Named moves, each a turn or a mirror, and the order they were made in; the first pair answered:
move j84:
[ 23  -4 -17   8   6  -2  -7  18  16   0 -13   0   6 -14   0  -5 -11   1] -> [ 21  -2 -12   9   8  -1  -4  18  20   1 -16   0   6  -9  -1  -5 -17   3]
[-28  13   5  -5 -12   8  -1  10 -12  -3  14   0  -2  -3 -12  -8  -3   2] -> [-29  13   9  -4  -8   9   1  10 -11  -2  12  -1  -4   3 -13  -8  -6   3]
[ 15  11 -18  13  -3  -6  -6  13   4  -4  -8   9   1  -6  11  10  24  -9] -> [ 12  14   3  16   8   1   2   8  21   3 -19   9   1  16   5  12   3  -2]
[ -7   9  -8  -4 -19  -5  -7 -10   8  -5  -8   1  -5 -10   3   5   5  -6] -> [ -9  12   4  -2 -13  -3  -3 -12  14  -1 -14   1  -5   3   0   4  -4  -1]
move j65:
[-11  39 -17  -5 -28  -1  -6 -15  -6 -13 -11  12  -3  18   3   1  -9  -1] -> [-12  32 -23  -9 -28   8  -5 -14 -18 -16  -1  10   0   6   4  -7 -12  -2]
[ -1  27   7  18   0   5   6 -18  26   3  -8   6   3  31   3  16 -15  -5] -> [-12  20   2   9  -1  29  10 -25   4  -2   9   4   3  21   5   3 -30  -5]
[-14  -3  -7 -12  -7   8   7 -19   2   2   4  -3   1  -4   4  -3  -5   3] -> [ -4  -9 -15 -11  -7   3   6 -14  -5   1   8  -1   2 -13   5  -4   5   0]
[  4  -8   7   0   3  28   9   5 -11   7  13  -1   1  -3  -7 -10 -17   5] -> [ 20 -16  -1   4   4  16   6  14 -14   6  15   0   0 -12  -5  -8  -1   0]
move j920:
[-3 -4  0  2  9 10 -5 13 -8 -4 15  3  6  3 -6 -6  5 -8] -> [-17  -5  13  -9   7   5  -1   2  -1  -1   9   1   4  10  -7  -4   1  -1]
[ 33 -32  -5 -13  13   1  16   0  21  11 -29  -2  10 -11  14 -12  -7   4] -> [ 31 -31  -3 -13  13   0  17  -2  22  10 -30  -4   9 -11  14 -12  -7   5]
[ 10   8  -5   2   8  -5  -9  13 -11  -7  21  -1   1  -1  -8   1  15  -5] -> [-12   7  17 -18   6 -11  -5  -2   2  -1  12  -6  -5  10  -8   4   7   6]
move j215:
[ 31 -10  17  13  17  13  13   4  20   9 -19   6   9  20  -6   4 -15   3] -> [ 27 -28  -1  -3  11  25  10  10 -24  -3  18   0   8 -14  -1 -14  -5  -2]
[-14 -20   3 -24  -4   8   6 -20  -4   5   0  -4   1 -10  10  -5  -5  10] -> [-10 -12 -10 -19 -16 -13  -4 -14   2   3  -6  -4   2 -16  11   4  18   3]
[ -3  21   2   2 -12 -12   2  -9  11  -6   2 -11  -2   2   7  18   3 -14] -> [ -8  13  13  -3  -2   7  13 -14   5  -5   8 -12   0   7   5   7 -19  -7]
[ -9   8   9   5   2   6   1   7  -6   4   8  -3   1  10 -11   1  -8   1] -> [-10   8  -1   4  -5   1  -3   9 -15   1  13  -3   0  -1 -10   0   3  -2]
Now pairs of rows:
Each pair is two moves apart.
[ 24 -36   0 -14  24  19  18 -18 -15   9  -8   3  12 -25  11 -15   2   9] -> [  7 -23   4 -27   5 -21   7 -28  12  16 -30   1   5 -19  14   5  29  10]
j215, j920
[ 17 -10   3   8   5   9  -2   3   5   7   6  -1  10  25   7  -1 -24  18] -> [ 28  -8 -14   9  -9 -15 -16  12   4   6   6   1  10   8  12   6   9   6]
j84, j65
[ -7  15   5   3   1  14  -1   8  -8  -5  21   0  -9   7  -4 -17 -16  -2] -> [-1 27  5 11 -3 -4 -8  7 16 -2  1  3 -8 20 -6 -2 -6 -5]
j215, j215
[ -1 -16 -34 -18 -15   9  -6 -25  -4 -11  -7   4   4 -29  34  -7  -6   1] -> [  7 -19 -32 -19 -15  -9  -7 -21   4  -8 -13   3   5 -30  33   0   6   3]
j920, j65
[-16 -17   8 -15  17  -5  -2  -9   8   5   1   7  -9  18  -6  16  13   4] -> [ 8 -9 -6 10 18 -4 -9  7  9  3 -3 13 -4 18 -8 19 21 -5]
j920, j65
[ -2  11 -14  14  -4   5   6  -6  10  -4  -3   8   2  -3   6   1 -12  -5] -> [  5   3 -17  11   0   7   5  -1   0  -5   3   8   4 -10   7  -3  -8  -7]
j215, j65
[-25  24  17   8  -2 -27 -13  27  -4  11   5  10  -4  16 -24   5  18   5] -> [-29  28  15  14  -2 -15 -11  27  -8   8   9  12  -5  19 -26   1   7   5]
j920, j65
[-34  10   1 -30 -25 -20  -4 -16  14  10  -9 -12  -5   7   1   6  16   6] -> [ 19   3 -37  16  -8  14  -7  19 -23  -5  15   1  10 -13   1 -13  12 -15]
j215, j920
[ 14   4  10  13   8  21   4  20 -13   0   8  -1   1   5  -8  -3 -23  -2] -> [ -2   3   0  -8 -10   2  -7  20 -26  -4  22  -8  -6 -16  -6  -3   4  -6]
j920, j215
[ -1 -18   2 -17  -5 -17  -1 -13   2  -3   9 -12  10 -18   6   3  13   6] -> [  8 -11   0  -4  -3 -30  -3  -6  12  -1  -1  -9  10 -10   3  10  19   3]
j920, j65
[ 24 -18  25   9  32  24  17   8  -6   1  12   0   3  21  -5 -16 -30   6] -> [ 41 -18 -14  12  10  -9  -5  29 -21  -8  22   0   4 -17   0  -8  27 -12]
j65, j215
[ 17 -15  21  -4  18  16  11  17  -5  -4  24  -2   0   8  -3  -7 -18   5] -> [ 29   0  -2   7  -4 -23  -8  25  12  -5   7   1   1  -2   0  14  22  -8]
j84, j215
[ -2  20  -4  17  -4   0 -15  11  -4  -8   2   2   0   6  -8   2   4  -8] -> [-21  10  12  -3  -2   9  -5  -1  -9  -5   8  -2  -4  10  -9  -5 -10   1]
j920, j215
[ 35 -24   3  13  20  -4   3  17   0   7   0   2   2  -2  -5  -5  14  -1] -> [  4 -34  16 -20  14  -4   7   0 -10   9  13  -7  -4 -11  -4  -9  11   9]
j920, j215
[-11  -2   9 -14   7  -9   0  10 -16  -1  13 -10  -6  -6  -8  -3   2   8] -> [ -8   8  11  -7   5 -21  -3   9   4   3  -3  -8  -8   5  -8   8   8   7]
j215, j84
[-18  25  14  10   6  14   8  16   0   0   6   1  -3  22 -18  -1 -23  -1] -> [ -3  13 -10   9  -2  -3  -1  31 -23  -8  24   1  -1 -10 -15  -3  11 -12]
j215, j65
[  2   5  11  -1  -6 -22  -8  12 -10   3  -5   8  -3  -4   1  -3  16  -6] -> [ 11   8  15  12   3 -14  -3  16  -7   4  -6  13  -1   5  -2  -2   7  -6]
j84, j920
[-11  12   9 -17 -19 -21 -13  -3   4   1  -2 -13  -9  -2 -10   0  17   9] -> [  5  19  21   6   0  -2  -5   4  15   5 -13  -7  -5  21 -17   0  -8  11]
j920, j84
[  4 -25   5  -7   1  -5   5  -8  10   6 -11   3   9  -7  10   3   1   0] -> [ 13 -24   1   1   5  -2   4  -3   8   5 -11   4  11  -9  10   4   0  -2]
j920, j215
[ -6 -27   0 -15  11  26   9 -18 -18  -3  18  -3   7 -11  14 -15 -15   9] -> [ -6 -36  14 -29  10  -2   9 -21   0   6   6  -8   3 -10  15  -6   4  13]
j65, j920
[-24 -10   9 -23  -8  -8  -5 -20  -8  -5  13  -6  -7 -20  14   3  18  -1] -> [-15  -2  23  -7  -2 -21  -2 -22  25   3 -14  -1  -5   4  10  17  13   3]
j65, j215
[  8 -16   2   5  10   0  11   0   0  -2 -28   0  12  10  14   2   7   3] -> [ -3 -19   1  -7   4  -5  10  -6   1  -2 -29  -2  10   5  17   3  12   6]
j84, j920
[ 35   2  -3  19   1 -11  -1   1  20  -5 -28   2  10  -2  11   7  -2 -10] -> [ 31 -18  -9   5   5  14   3   1 -14 -10   2  -1  10 -24  14 -11 -10  -9]
j215, j84
[  5  31 -14  25 -12  24   6 -10  19 -15 -19   3   9   7  12   9 -19  -7] -> [ -8  15 -12   4 -11  42  10 -12 -12 -19   9  -3   8 -11  14  -7 -25  -4]
j920, j215
[  4 -19  -5  -7  23  11   9  -8  13   9  -1 -16  11   2  -5 -26 -10   8] -> [ 15 -19 -18  -4  16 -10   0   0  14   8  -2 -15  14 -10  -3 -19  16   1]
j84, j65
[ -3  -6   0  -6 -10  -4   4 -16  -6   7   7  -9  10 -18   7  -2   5   3] -> [  6  -5  -3   1  -9 -14   1  -9  -1   8   2 -10  10 -16   5   3  15   1]
j920, j65
[-12   8  20   2  -6 -27 -11  19  -8  -1   6  -5 -15  -5 -20  14  12  -2] -> [-10  12  28  10   1 -19  -8  19   0   3  -2  -4 -15   8 -23  14  -1   2]
j920, j84
[-10 -12  26 -10   8   0  -5   1  -5  -8  14  -6  -6  20 -10 -17  -9 -11] -> [ -6  -5  13  -8  -4 -23 -18   9  -1 -10  12  -5  -6  11 -10  -8  18 -18]
j215, j65
[-20   9   2   7   3  36  14 -23   2  -1  -3  -2   0  14   7  -7 -44   8] -> [ -7  29 -25  20 -25 -16 -12 -10  24  -3 -25   0  -3   7   9  19   8  -8]
j215, j215
[ 18 -11   0   0   6 -26  -1  13   0   4  -5   5   0  -9   5   5  22   5] -> [ 19 -17  -5  -2   6 -17   2  12  -6   1  -1   5   3 -17   7   0  20   5]
j215, j84
[ -6 -10   5  -8  15  17   9  -9   3   4   1   4  -3  -6   2  -2 -16   6] -> [ -8  -3  13  -4  13   8   8  -6  14   7  -7   3  -7   4  -3   4 -13   9]
j215, j84
[-33   2   3 -23 -18  13   0 -18  -8  -4   7  10  -8  -3   8 -13  -3  -1] -> [-16 -10  -7 -21 -13  13  -1 -11 -19  -7  15  11  -6 -17  12 -17   8  -7]
j84, j65
[ -5   2   3  -8  -6   2  -2 -11  -1  -1   7   2  -8  -1  -8  -2  -3   2] -> [ 4 -4 -5 -6 -6 -4 -4 -5 -4 -1  7  2 -5 -9 -6 -2  8 -1]
j65, j65
[ 18 -23 -38   9   6  -7  -7   2 -37  -1  17 -14  -4 -28  13 -25  17 -23] -> [ 27 -12   3  34  38  18  13   2  -5  12  -7  -6  -1  25  -1 -24 -37  -8]
j84, j920
[  8 -28  -4  -1  14 -29   1  15   3  -3   6 -20  -3  -8  -6  -4  27  -1] -> [ 14 -17  -5  16  14 -28  -1  20  11  -3  -2 -16  -4   4 -10   1  26  -4]
j65, j920
[-13  25 -19  18   0  19  -3   5  -9 -20   2   7  15   1  26   4 -16   3] -> [ -6  26 -23  22  -3   7  -8  11  -7 -20  -1   6  16  -4  26   7  -3  -2]
j215, j65
[-11  10 -16   4 -24  19 -15 -10   3   7   0  -5 -11  -4   7  -9 -25  -4] -> [ 14   0 -28  10 -21   2 -21   6   0   6   1  -4  -7 -19   9  -6  -1 -12]
j65, j65
[-34  -9  23 -44  -4 -21  -9  10 -11   5   2   6   3  -4  -1   0  17  -5] -> [-36 -10  37 -41   5 -13  -1   4  -3   8  -4   6   4  11  -2  -2  -2   1]
j215, j215
[ -9 -22 -17 -30   9  -8  -2  -4   6  -4   6   3   7 -34  22  -1  19 -14] -> [ -7 -18  12 -20  26  -7  10 -10  39   8 -19   7   6   3  15   7  -6  -3]
j65, j215
[ 26   8 -24  24   1 -26 -10  20  -8   1 -18   5 -32  -2  13  14  22  -9] -> [ 26  -5 -35  18   2  -8  -5  16 -30  -4  -3   4 -30 -19  20   2  17 -10]
j215, j84
[ -4 -19  10 -24  -1  -2   5 -17  16   5 -13   2   5 -13   8  -3   4   3] -> [ 24 -12  -3   4   6  -1   1  -3  22   1 -23  10  11 -10   7   1   5  -5]
j920, j215
[-23  -3  14   2 -15  20   1 -26  16  -1   0   5   4  18   1  11 -15   6] -> [  5 -25 -13   3 -13  21  -3 -10 -14 -11  21   6  12 -17  12   1   8  -5]
j65, j65
[ 22 -16  -6  -1   9   5   8  -7   2   1   5   5  10   4  21   0   7  -1] -> [  9 -15   4 -11   7  -4  10 -15  11   5  -1   3   8  10  20   3   6   4]
j215, j920
[-20  17  11   8  -2  12   4   1   1   0  -4   0   1  18  -7  -1 -20  -1] -> [-28  11   4  -9 -12  10   0   2 -19  -5  12  -6  -1  -1  -5  -7  -6  -4]
j215, j920
[  5 -23   7 -10   0  20   7 -18 -14 -23  33  -7 -18 -26   5   5   1  12] -> [ -1   9   9   4 -17 -19  -7 -20  30 -15  -4  -5 -22   0   3  35  18   8]
j215, j65
[ 16  20   5  19   5  -7  -2  17  12  -3   0   7  -9  24 -12  12   9  -1] -> [  3  28   4  14  -3  -6  -4  13  11  -4  -2   5 -12  26 -13  13   8  -1]
j84, j65
[  4  -6  16   2  19  14   2  12 -25  -3  22  -4  -6   6 -13 -12 -12   3] -> [-13  -5  25 -15  14   7   3   1 -20   1  17  -9  -9   7  -9  -9 -10   9]
j84, j920
[-13   3  10  -5 -14 -15   7 -29  25   9 -24   0   1  15  14  10   5   5] -> [-23  -2 -12 -19 -27   2   2 -31  -5  -4   2  -4   2 -12  21  -1   9  -2]
j65, j84
[  0 -22  -8 -12  -3  28  23 -12 -13   6   6   5   5  -5   8 -18 -31   6] -> [ -5 -22 -10 -21  -8  23  20 -15 -14   7   8   3   5 -11  11 -16 -26   6]
j84, j920
[  2 -20  13 -18   6   2  -1 -10 -16   7   5   5  -4  -4 -18 -13 -23  25] -> [ 10  -3  10  -5  -5 -29  -9  -8  16  11 -22   9  -5   8 -17   9  -5  21]
j215, j215
[-11 -14 -17  -2 -12 -15  -1 -31  13  -7   3   8  -9 -31  15   2  -6  -7] -> [ 18 -11 -25  27   1   0   1 -15   9 -13   4  15  -4 -25  10  -1 -16 -13]
j84, j920
[  9 -11  10  -2  11  10  17   9   8  10  -8 -13   7  -2   3   8 -28  13] -> [ 17  -3 -10   4  -4 -15   5  13  18   8 -17 -10   8 -12   8  20   1   3]
j84, j215
[  9  -8  28  10  13 -12  -5  19  11   8   4  -2   4  -6  -7   1   1  -8] -> [ 10 -12  21   6  10 -11  -7  23   2   4  12  -4   4 -15  -6  -2   9  -9]
j215, j215
[  8  -1 -16   9  -9  -9 -23  25 -21 -13   7   0 -11  -7 -18   9  23 -14] -> [-34  -3  15 -28 -14  -6 -13  -5 -11  -4   5  -8 -20   6 -16   7   2   5]
j920, j65
[-15  -6 -24  -9  -3  33  16 -33   0   8  10   8  21  -2  14 -18 -10  17] -> [ -7  11 -26   6  -9   4   9 -33  35  15 -22  12  21  13  12   2   5  13]
j215, j215
[-14 -11  27 -14  -7  -1  10  -9   7   1   3   3  -5   6 -14  -6 -20   7] -> [ 28  -8   0  21  -2  -9   1  20  -1  -6   3  12   2  -5 -16  -4   0 -10]
j920, j65
[ 11   3  -8  26  -3   8   9   5   7  -3  -2  -7  -1  -4   1 -10  -5  -1] -> [ -9  -2   2   7  -5  14  13  -9   6  -1   1 -13  -4  -3   3 -14 -13   6]
j920, j65
[ 20 -14  24   5  19 -20   8  23  10   7  -1  -5  -1  12 -12   2   8  12] -> [  4 -17  26 -15   8 -30   8  14   7   8   1 -11  -6   3 -10   5  19  14]
j84, j920
[ -7  20  -9 -12 -44  -3  -4  -5   7 -10  32  -2 -15  -1  10  -8   9  -7] -> [-14  15   5 -17 -32  13   3  -7   2  -7  37  -4 -16   8   7 -18  -9  -1]
j84, j215
[ 16 -21  -7   7   6 -21  -7   4   8   6  -9   2  13  -6   0  -2  14   0] -> [ 18  -8  -7  19   6 -18  -7   6  14   6 -13   5  13   5  -4   0   7  -1]
j65, j920
[ -6 -23  17 -25  -2 -41  -6   9  -6   7   9 -13   1  -1  -2   0  27   1] -> [ 21 -13  -5   5   0 -30 -12  30 -18  -2  15  -6   7  -5  -4  -4  31 -13]
j65, j920
[  6 -17 -18  21  -6 -10  -6  17  -3   6  12  21   8  -3   3  14   7 -16] -> [ -3 -14   7  21   5  -2   3   8  15  14  -2  20   6  22  -2  15 -16  -7]
j84, j920
[-36  20   5  -8 -21  19  -4  -4   8  -3 -11  -9 -14  23  -4 -24 -32  11] -> [-40  20   5 -12 -24  19  -5  -1  -1  -6  -2  -9 -16  18  -7 -28 -27  10]
j215, j84
[-35   3   2 -32 -22   2  -3 -40  14 -14   4   3  -4   2   6  -5  -8   7] -> [-28  -6  11 -29  -7  17   7 -41  12 -12   6   5  -1   8   6 -11 -24  12]
j65, j84
[-10 -16   4 -23   4  -4   9   1 -10   0  14  -9  -7   2  -4  -2   3   7] -> [ -4 -18  12 -19  10  -6  13   3  -2   5   7  -8  -7  10  -7   2  -1  12]
j65, j84
[ 19 -27  30   4  15 -16  -4  31   4   5   6   4   2   9 -16   7   8  -3] -> [ 19 -32  24  -1  14 -10  -4  32  -7   2  16   3   2  -2 -14   1  10  -5]
j215, j84
[ 16  13 -27  21  -6  -8 -15  -8  11  -4 -29   5   5   2   4   6   0  -4] -> [ -4   4 -14   4   2  30  -3 -19 -13  -7  -5   0   3   2   2 -13 -34   7]
j65, j215
[ 13  21 -13  21  -2  15  -9  17 -19  -4   0  11   7 -10   1  -6  -4  -8] -> [ 11  28  -2  27  -2   1 -10  19   1   2 -15  12   5   6  -3   5  -2  -5]
j65, j65
[  7 -27  21 -14  17  21  18  -5 -14   8  15  -7   2  -3   1 -12 -16   9] -> [ 26 -35  19  -8  23   9  16   3 -11  10  12  -5   5  -4   3  -9  -3   5]
j65, j84
[ -9  11   9  -7  12 -23  -6  13  -6  -6   1  11 -11  -3 -22  -7  35   5] -> [-14   3  22 -13  25   2   4   7 -15  -5  10  10  -9   0 -24 -20  10  13]
j215, j215
[ 11 -30   7  -9  19  17  17   9 -16  -6  17   0   2 -15   6  -9 -19  10] -> [ 34 -23  -1   8  15 -23   6  23   8  -2  -5   3   3 -12   6  11  14   1]
j65, j215
[-19   7  11 -22  -1 -24 -10  15 -13   1  12 -16  -7   8 -18  -3  18   8] -> [ 13  11  -6  10   6 -17 -14  34 -15  -3  11  -7   1   8 -19  -4  19  -3]
j215, j920
[-19  29   7   3 -13   2 -12   9   2   2  -1  -2 -14  20 -15   9   2   2] -> [-21  22  -2  -6 -17   6 -13  13 -17  -4  14  -4 -13   4 -13   1   8   0]
j215, j215
[ -7  -8  16 -23  27 -18   4  12   9  19  -1  -5 -10 -15   4  -1  16 -10] -> [-21  -2  24 -27  25  -7   8   3   9  18   1  -6 -13  -6   1  -3   0  -8]
j65, j65
[-13  30   8  10   9   1  -6   5  11  -7 -10  23   9  30 -10   7  -1  -6] -> [-15  15 -10   0   8  27  -4   3 -24 -16  15  21  13   5  -4 -10  -8  -9]
j65, j65
[ 12  -1   2   7   9   7   4  -5  19   9 -16   3  10  15   3  -2 -12  11] -> [ 17  -1  -7  10   4   0   2  -5  20   6 -20   4  11   8   7   0  -2   7]
j84, j215
[-11  -2 -24  15  -6  19  -7   1  -4  -6   4   6   9 -20   3  -2   1 -11] -> [-20   8  -8  13  -6   5  -5  -9  26   3 -18   5   7   0   0  11  -3  -6]
j215, j920
[ 15 -25   3  -5   8 -16  -1  12  11  -4  -7 -17  11 -13  15  -1  19  11] -> [  9 -25  15  -9  10 -16   3   5  19  -1 -12 -19  10  -2  13  -1   9  17]
j920, j84
[ 15   8 -18   4   7   9  10  -1   0   1  -9  -9   0  -4  22   5  -5 -24] -> [ 12   4 -15   2   9  16  12  -1  -7   0  -1  -9   0  -4  21   1 -10 -23]
j84, j215
[-26  -9  22 -28  -8  19  18 -26 -10   3   2  -4   6  -5  11  -8 -27  15] -> [  9  -3 -14  -7 -24 -33  -4  -6   7   0 -16  -1   9 -23  18  16  33  -5]
j65, j215
[-10   9 -18  11 -29  16  -6   1  -1 -19  13   2  18   1  28  -6 -21   0] -> [-22  11 -17   0 -37   4  -9  -6   3 -19  11  -1  15  -1  29  -1 -15   1]
j920, j215
[  7   1  -3 -14  -5  -4  -4 -11  -1  11   8   2  -6 -20   1   0  16   1] -> [  1  -1   7 -17   3   7   1 -12  -6  12  16   0  -8 -16  -1  -8   4   8]
j84, j215
[ 37  26 -13  21  18  16  -4 -11  -1 -22  -2  11  19 -28   5 -11 -11  -1] -> [ -3  28  23 -11  13   1   4 -39  31  -9 -20   5   9  -4   5   0 -21  18]
j215, j920
[ -8  23  -3  13  -9   4  -6  -1   8   3 -11   5  -4   9   3   4  -5  -3] -> [-11  18   2  11  -4  13   0  -4   6   3  -9   6  -3  11   5  -1 -15  -1]
j84, j215
[ 16  11   2  16   2 -16  -4  15  10   7 -19   2  -7   4   0  22   2  -5] -> [  0  13 -16   6 -15 -12 -13  10 -11  -1  -1  -1  -7 -17   5  19  12 -11]
j65, j84
[ -7 -29  -2   5   6 -16  -1 -13   5 -12   0  -5 -11 -17   8   9  -1  -3] -> [-14 -23   6   6   5 -18   2 -15  14 -10  -8  -5 -14  -7   6  12  -6  -1]
j65, j65
[ 21 -29   2  15  19  -2  14  -9  -7  -7   0  -1  14  -8   3  -6 -15   7] -> [ 26 -23 -12  19   8 -21   3  -3  -2  -9  -5  -3  15 -16   5   2   7   0]
j84, j215
[ -6 -27   5 -26   5  13  14 -38  12   3 -14  -2   3  -3  22  -9 -16  12] -> [ 12 -31 -17 -23  -4 -10   2 -25   5   0 -10  -4   5 -26  25  -4  20   1]
j84, j65
[ 18 -14  -4   1   4  -4  -3   8  -9   5  22  -8   5 -28   9 -13   6  -9] -> [ 12   0  11   3   1 -26  -5  -1  32  14  -9  -7   2   0   9   7   8  -1]
j215, j920
[-13   7   0   8 -27  14  -7   5  -6 -13   3  -1  -5   1 -10  -7  19 -14] -> [-16   5   9   7 -23  24  -3   5  -9 -12   6  -3  -5   8 -12 -12   6 -10]
j84, j215
[-15  26  10  -8 -11 -16  -4   3  15  13 -13   3  -9  16  -7  11   3   0] -> [  2  25 -18  11  -8  13  -7  17 -19   1  11   7  -1  -5  -3  -6  -4 -12]
j65, j920
[  1  16  13  20  11   3   3   4  16   5 -15   1   2  33 -13   4 -18   1] -> [  1  15   4  25  11  22   3   7   0   0  -3   3   4  25 -13  -5 -28  -3]
j920, j65
[ 22   4 -21  30  13  40   9  -7   4  -9 -18  10  13   5  14  -8 -33  -7] -> [  1 -12 -13   1   9  49  16 -24  -7  -7  -6   3  11  -6  20 -17 -38   1]
j920, j65
